0: [123 119 124  85 131 122 110  67 165 121 127  89 127 116 106 110 129  88
 124  94 126 132  88  61 133 134 153 121 125 113 115 116 133 143 117 147
 124 108 140 132  94 109 153  88 142 166  96 136 119 127 114 174 123 121
 212 123 123 123 135  88 126 104 104 125]
1: [144 209 127 163 123 133 126 155 110 124 121 130 127 109  76 197 147 189
  93 107 114 106  85  84 128 136  79 144 113 128 124 102 123 208 165  89
 121 123 125 129 120 135 174 222 123 126 141 128  98 135 211  98 120 113
  82 145 154 134 101 178 102 159  79 165]
2: [116 113 130 137 141 135 110 165 162 115 115 170 151 153  91 128 140 104
 104 124 156 166 170 241 103 120 168 152 138 124 116 157 131  89 138  94
 135 156 129 171 137 119 121 113 136  90 140 173 161 113 130 113 122 134
  80 140  99 122 201 156 119 169 100 120]
3: [122 107 132  93 132 133 127  97 148 112 135 149 110 123 106 175 129  97
 122 113 119 156  70  91 117 124 135 120 136 121 124 165 144 131 120 147
 134 119 148 130 104  82 137  96 131 163  97 119 144 119  98 170 128 127
 174 125 115 126 119 109 149 111 114 138]
4: [120 116 121 156 125 141 107 159 131 140 107 156 154 179  63 149 115 122
 104 185 158 149 198 255 111 117 142 135 137 145 114 121 139  85 133  97
 113 145 128 159 210 107 140 135 138  91 145 169 157 111 133 118 126 122
  87 127 121 116 159 151 122 177 118 104]
5: [122 130 121  97 121 121 119 132 143 114 130 183 128 189  77 168 139 131
 119 193 145 158 176 152  62 128 198 150 169 101 111 171 142  98 108 101
 127 176 128 125 144 166 123 102 140  66 122 142 145 115 182 112 117 120
  78 125  99 114 149 152 112 202 136 147]
6: [117  97 126  86 138 128 120  75 159 127 140 141  99 133 106 146 139  94
 106 112 150 142  97 109 125 141 143 129 139 153 116 152 116 119 115 142
 114 126 131 122 138  84 112 103 142 163  86 132 134 129  86 177 130 136
 219 116 135 130 122 107 119 102 129 133]
7: [130  92 132  99 133 147 133  78 114 162 124 104 143 134 130  90 139  93
 107  89 120  97 132  74 135 121 151 108 111 129 121 123 126 112 142 132
 114 114 135 143 122  84 133  99 126 162 103 159 134 113  83 161 135 132
 255 117 110 134 109 133 138  97  72 111]

[115 122 133 105 103 138 132 179 135 135 133 146  96 183  98 173 144 121
 186 177 131 146 128 147 139 120 169 138 177  72 132 154 117  88 101  95
 142 187 147 118 141 142 118 125 123  73 134 137 130 119 144 105 118 118
  84 111 145 118 100 170 115 185 113 141] 5 2 4
[119 123 137 120 114 126 109 213 108 158 133 160 112 142  82 120 138 139
 131 141 119 132 125 136 107 127 109 114 240  83 107 192 114  98 121  92
 121 166 122 114 110 137 133  99 131  97 153 139 149 142 128 101 131 124
  87 119 130 117  95 170 114 190 105 181] 5 2 4
[121 111 127 157 118 129 129 100 115 151 131  81 114 129 177  68 136 132
 150  91 116  98 124 126 150 131 112  93  86 161 141  96 119 166 119 147
 120 125 111  94 133 133 122 136 117 167 139  99  95 142  79 126 141 114
 116 153 112 124 124  92 114  91 156 124] 0 7 6
[166 138 106 162 112 128 143 172 111 130 139 125  92 117  82 158 141 193
  95  95 127 109  96  87 123 128  85 125 115 111 109 104 131 175 151  91
 147 116 117 120 125 116 147 199 116 110 149 122 115 135 157 103 112 108
  72 132 131 139 109 157 117 148  79 188] 1 3 0
[138 114 139 121 151 131 108  75 137 138 130  97 140  87 153 105 108 106
 108 113 137 161 104  98 163 136 162 129  80 139 152 118 115 134 133 176
 114  88 153 118 131 113 114 100 139 137  91 142 114 123 110 170 125 131
 178 105 113 123 116  68 165 137 121 116] 0 6 3
[150 172 121 162 128 117 148 101 117 159 136 104 148  78 240  60 110 166
 124 102 120 111 142 108 164 137  66 103 112 174 151 113 126 121 132 149
 131 108 111 138 118 120 139 119 115 173 117 113 114 143 110 113 136 135
 196 144 119 143 125  96 145 102  94 114] 7 0 6
[135 103 131  84 149 130 156  81 134 130 136 165 159 112  98 117 129  79
 104 192 142 117 114  94 121 122 155 136 119 167 117 157 114 114 125 140
 155 122 139 172 107  96 131  76 139 172  86 130 138 134  83 137 137 131
 255 102 107 124 157 113 119  98 106 131] 6 7 3
[137 255 126 131 120 110 139 179 101 128 136 130 106 150  85 134 136 198
 154  91 106  99  93  92 166 137  95 154 122 100 143 102 121 220 141 125
 125 139  96 102 111 201 127 200 112 109 119  87 106 129 224 104 118 127
  80 145 170 140 109 185  90 186  87 117] 1 5 3
[132 105 132 132 128 132 130 172 163 141 135 167 107 165 104 181 145 148
 114 146 121 119 151 116  86 118 190 124 197  71 106 117 121  96  88  96
 119 179 143 119 115 199 126 114 123  64 131 118 153 119 200 112 101 128
  95 119 120 113 122 121 149 164  65 163] 5 2 4
[117 129 122 123 121 127 146 103 100 152 137 107  94 123 154  88 127 173
 116  98 110 107 117  63 152 116 100 154  92 133 114  84 123  93 104 140
 130 115 102 100 117 125 118 148 121 161 162 118 110 151 103 147 142 128
  96 116 116 127 117  90 113  92 178 135] 0 3 6
[116 104 122 116 117 134 118  93 135 135 122 164 126 180  86 180 118  96
 146 137 128 166 165 158  87 124 223 134 172  93 109 148 117  96 117 101
 113 167 118 127 125 120 121 104 152  75 146 147 146 114 177 115 122 118
  71 120 105 111 147 147 110 191 140 114] 5 2 4
[134 209 124 136 108 124 145 157  94 126 136 102 118 131  75 190 136 195
 134  88 138  96  95 128 163 135  88 128 125 100 117  92 128 210 138 113
 209 132 117 108 125 179 129 198 121  97 103 112  81 130 160 106 121 113
  88 141 153 136 109 173 124 175  75 126] 1 3 5
[151 107 125 144 144 126 132 111 128 139 118 111 152 131 235  77 138 169
 131 120 104  97 143 107 139 143 102 111 119 215 139 102 120 126 153 149
 104 116  97 145 123 132 138 136 108 190 158 110 131 138 145 116 151 130
 199 129  87 138 124  85 129  81  97 136] 7 0 6
[120 111 133 124 145 141 114 109 138 107 123 136 154 112 118 140 136  90
  91 121 143 126 124 141 118 121 148 113 118 139 122 140 128 132 127 114
 146  98 133 148 116  98 121  89 142 158  79 139 139 120 121 139 135 127
 252 135 102 116 162 125 129  93 103 129] 6 7 3
[118 137 122 128 127 120 104 194  95 164 126 128 107 155 111 153 138  84
 143 127 140 146 116 151 139 147 150 136 142  75 115 140 128 126  93  90
 144 163 114 100 160 137 111 135 133  84 111 119 144 117 195 100 128 124
  75 126 116 107 100 141 113 167  72 137] 5 2 4
[121 114 127 162 129 134 137 168 140 116 134 162 138 204  71 201 126 128
 118 207 142 125 192 174  78 132 192 158 185  95 124 137 121  94 120  95
 148 176 135 142 144 152 115 106 149  71 138 137 161 112 148 102 104 137
  85 107 110 127 137 159 106 147 104 145] 5 4 2
[125 189 130 126 132 122 130 131  91  93 136  81 114  70 162  90 128 147
 175 107 113 107 136 101 187 130  52 121  99 106 154  79 131 137 114 161
 110  95 122  99 116 152 127 150 132 157 147 110 102 138  94 143 118 159
  72 137 191 123 119 115 150 140 203 105] 0 3 1
